[[  0.95  -7.36  -2.24  11.38   3.30   1.33  -7.81  10.66  -6.35   6.60]
 [  0.27  14.29   9.16   0.06   1.49   4.37   4.98   2.42   6.29  -3.38]
 [  4.26   2.47   4.40  -8.10   1.20  -1.50   6.44  -4.28   9.58   2.78]
 [  6.99 -15.66  -5.81  -5.16   1.98  -5.07   1.49  -4.43   3.19  10.92]
 [  2.29  -8.79  -2.50   7.06   2.90  -0.34  -5.71   7.45  -3.70   7.55]
 [ -0.35  20.70  10.81  -0.88   1.14   6.78   9.78  -0.41   8.13  -7.19]
 [  2.13  12.57   6.33  -4.05   1.06   4.04  10.58  -4.27   8.40  -3.31]
 [  1.20  12.91   6.89  -1.56   1.30   4.50   8.21  -1.50   6.85  -3.34]
 [ -0.03  17.45   7.23   1.45   1.29   7.70  10.12  -1.13   5.42  -6.43]
 [ -2.60  12.00   6.54  12.58   2.71   7.52  -2.51  11.73  -3.06  -3.08]
 [  0.19  19.19  12.71  -4.01   1.10   4.14   7.54   0.43  10.40  -5.30]] => 4.26

[[ 0.07  0.01  0.10  0.00 -0.03  0.08  0.06  0.03  0.04  0.14  0.03 -0.03
   0.01  0.02]
 [ 0.09  0.05  0.05  0.05 -0.05  0.08  0.16  0.05  0.09  0.17 -0.10 -0.07
   0.13  0.02]
 [ 0.02  0.02  0.16  0.04 -0.01  0.04 -0.01  0.04  0.06  0.04  0.22 -0.04
  -0.03  0.05]
 [ 0.04  0.02  0.14  0.03 -0.01  0.03  0.17  0.04  0.04  0.02  0.10 -0.09
   0.02  0.02]
 [ 0.08  0.03  0.11  0.04 -0.02  0.10 -0.10  0.01  0.06  0.13  0.04 -0.06
   0.00  0.03]
 [ 0.12  0.03  0.03  0.02 -0.06  0.21  0.00  0.02  0.09  0.28 -0.17 -0.14
   0.07  0.03]] => 0.02

[[ 122.848  138.040   74.906 -102.486   41.609  -65.139  -55.753  -59.249
  -106.465  219.145]
 [ -63.833    7.324   18.075  -59.862  -48.453  -95.279 -117.715  125.502
    50.766   46.218]
 [ -91.368 -119.031 -238.783  133.099  -39.541  174.558   68.075    7.339
   -61.606  -18.901]
 [  34.028   85.776  167.958  187.735  -48.118  108.867   41.738   35.542
    48.684  -75.973]
 [ 159.788   62.803  142.186  -56.832  198.638   54.993  132.426 -160.619
    65.827   66.038]
 [  78.563  -92.270  -64.500  -77.857  163.702  -68.768  233.046   60.646
   113.722   27.474]
 [ 121.053  -63.646  -60.015  209.168   71.825   86.767   13.581   96.800
   136.156   66.937]] => -91.368

[[ 0.15  0.20  0.11  0.09  0.05  0.11  0.14  0.16  0.11  0.09  0.10]
 [ 0.05  0.17  0.10  0.06  0.12  0.22  0.14  0.08 -0.03  0.13  0.14]
 [ 0.17 -0.21  0.12  0.14  0.06  0.05  0.07 -0.01 -0.04  0.10  0.13]
 [-0.04  0.18  0.08  0.12  0.07  0.04  0.15  0.08  0.22  0.10  0.09]
 [ 0.04  0.10  0.13  0.04  0.12  0.02  0.19  0.11  0.06  0.11  0.14]] => 0.17

[[-0.02 -0.03  0.04  0.01  0.00 -0.07  0.03  0.15  0.04 -0.11 -0.05 -0.03
   0.01  0.08]
 [-0.01 -0.06 -0.07  0.03  0.00  0.04  0.11  0.00 -0.10 -0.28 -0.10 -0.02
  -0.02 -0.06]
 [ 0.01 -0.02 -0.01 -0.16  0.08 -0.06  0.08 -0.15 -0.01 -0.03 -0.10  0.00
  -0.05  0.03]
 [-0.04  0.03  0.11  0.00  0.14 -0.09  0.17 -0.09 -0.10  0.21 -0.02  0.01
  -0.04  0.03]
 [-0.06 -0.03 -0.02  0.04 -0.05 -0.03 -0.01  0.13 -0.01 -0.01  0.13 -0.01
  -0.07 -0.02]
 [ 0.05 -0.03  0.07 -0.15 -0.03 -0.17 -0.03 -0.13 -0.06  0.04 -0.05 -0.05
  -0.01 -0.11]
 [ 0.08  0.00  0.07  0.14  0.08 -0.05 -0.01  0.11  0.00 -0.03 -0.13  0.00
  -0.04 -0.16]
 [ 0.01 -0.01  0.02  0.28  0.00 -0.06  0.11 -0.03  0.04 -0.05 -0.13  0.00
  -0.01  0.04]] => 0.01
---
[[ 11  10 -16  11 -11  24  10]
 [ 47  31   3   2 -57  62  50]
 [-32 -29  -6  -7  32 -52 -37]] Answer: -52

[[ 60  35  -6  -9]
 [-43 -35  -2   6]] Answer: -35

[-16 -67  32   0] Answer: -16

[[ 24   7   5 -11  -1   8  -1]
 [ 71  24  20 -41  -3  31  -7]
 [ 69  22  17 -16  -3   7  -7]] Answer: -16

[[ 61   5   0  52  -2 -50   0]
 [-33  -3   0 -29   1  27   0]] Answer: -33

[-40  31  28 -64] Answer: -40

[[-36  53  29  18   8]
 [-20  35 -58   1  -4]] Answer: -36

[ 26 -24   2  -3  58  -8] Answer: -8
---
[[479 722 362 524 442 905 797]
 [507 227 564 722 471 364 426]
 [684 284 875 751 437 395 309]]
309

[[ 62  90 121  86 100  93 174]
 [111 154 112 110 115 122 197]]
90

[[127 154  30  69  86 122]
 [151 253  58  11 158 100]]
58

[[40 93 75 17 45 78 37]
 [22 59 84 44 15 45 33]]
22

[ 541 -967  395  775 -346 -845  464]
-346

[[4988 4755 4122 1987 5854 5183 4719]
 [3782 3268 8246 4923 4375 4286 6500]]
3782

[-14  27  30 -48 -41 -23 -38]
-38
---
-12,20,-55,-15,-4,-67,25
-34,31,44,28,-56,-7,-8
value -7

53,-13,55,55,53,3,-22
29,3,25,25,25,-13,20
-21,-4,-21,-21,-18,5,-14
value -13

-15,-50,-32,5,9
-15,54,41,-2,8
-15,-49,-31,5,9
value -2

-32,-25,52,-33,-50
-3,23,-71,-3,18
-41,-41,55,-42,-47
value -3

-37,-70,-37,-51,-23
-12,-21,-12,-4,46
-64,-59,-46,-40,-42
value -4

-35,29,62,-71,49,4
-20,21,35,-35,22,3
value 22

40,-6,70,-6,-36,-65,-46
13,22,-9,44,12,52,-18
value 52

-8,-46,-38,-37,-44,21,6
-67,-57,-39,-47,-74,71,33
32,-3,-12,-10,7,-18,-2
value 71

55,30,60,29,46,68,-41
-4,-60,26,27,-4,5,41
value 5

37,67,32,45
20,-6,11,-24
value 11
---
39,95,61,24 gives 61

117,48,4,1,30,234,217 gives 30

360,541,58,242,880,396,577 gives 360

751,622,502,449,3 gives 502

95,64,10,56
59,96,41,35
gives 41

86,846,821,562,546 gives 562
---
(352, 226, 571, 978, 503) ans = 571, 978
(80, 4, 82, 45, 2) ans = 82, 82
(25, 226, 106, 55, 192) ans = 106, 226
((26, 24, 38, 66, 44, 67, 73), (42, 71, 67, 41, 57, 79, 51), (50, 65, 43, 64, 56, 76, 56)) ans = 41, 79
(5356, 5952, 5705, 9908, 3087) ans = 5705, 9908
(16, 54, 94, 85, 38) ans = 94, 94
((80, 163, 114, 193, 143), (208, 79, 195, 65, 71), (136, 96, 187, 143, 55)) ans = 195, 208
---
[[-14 -25  54 -20 -55 -47 -39]
 [ 15 -32  58 -24 -61 -44 -18]
 [ 19  28 -17   4  22  43  32]
 [ 65 -32  26  21 -41 -26  32]
 [-31  12  54   8  17 -13 -71]] | -47

[[ -1   0  18  16   1  21  16   9  20   8]
 [-11  31   9   1  31  -8  -9  40 -19 -22]
 [-41  48  19   7  40 -11 -10  69 -30 -53]
 [ -4  19  13   7  17   2   2  27   0  -8]
 [  3  -1  18   8   1  17  11   8  18  13]
 [ 27  -2   2   9   2  12  12  -8  21  28]
 [ -5   9   9   9  14  10   5  16   4  -3]
 [ 20  -5   2   4   5  13   7  -7  15  24]
 [ 19  13   1  -3  18  -4  -4  11  -1  11]
 [ 16  29 -19 -20  43 -29 -27  23 -33  -9]] | 20

[[ 44  44 -22 -24   8 -28  31  31 -33  49]
 [ 54  53 -26 -28   4 -37  35  38 -40  60]
 [ 11  13   8  12  -4  17  14  17  11   8]
 [  5   4   7   0  15   0   5   1   4   7]
 [ 27  26  -9 -10   8 -14  19  19 -14  30]
 [ 24  19 -12 -16  35 -14   5  17 -13  25]
 [ 42  42 -18 -18   1 -25  30  30 -28  46]
 [  4   2  11   8   5   4   3   3  11   5]
 [ 37  38 -12 -11   1 -10  29  29 -18  37]
 [ 41  38 -19 -19  15 -22  22  34 -25  43]] | -33

[[ 11  -1  13   4  -1  16   3]
 [ 12  13  28  -4   0  43 -13]
 [-15 -10  44 -28 -23  30 -33]
 [ 14  14 -11  27  22 -14  36]
 [-20 -22  54 -39 -34  39 -47]
 [-13 -10  34 -17 -17  17 -20]
 [ -1   2   7   8   5  -6  13]
 [-14  -3   7   4   1 -23  14]
 [ 15   3  10   6   3  20   6]
 [ 11  20 -13  28  25 -18  39]] | 16

[[-26 -20 -53  27 -23  -5  -3  18 -12  -9   2   9  13 -23]
 [-27   0 -54  38  -3   0 -19  37 -10  15  -5  10   4 -10]
 [-51 -39  13  -7 -39  25  -4  15  34  14 -26  43 -25  18]
 [ 16   6 -14 -17  31  24  28  21 -30  28  15  16 -24  18]
 [ -3  21  -3 -26  18  27  10   6 -53  24   0   7  -4  -1]
 [ 15 -21 -10 -35 -19  18  -3  -3 -16  -8   4  -2 -22 -16]
 [ 17  11  18 -18  12  -7   4   1 -16   5  -7  -6  -2   7]
 [-22 -20  22  43 -34  43  47 -13 -24  11 -15   6  14   6]
 [ 18 -11  16 -18 -21  41  -3   4 -25   5  16  14 -22  -4]] | 13
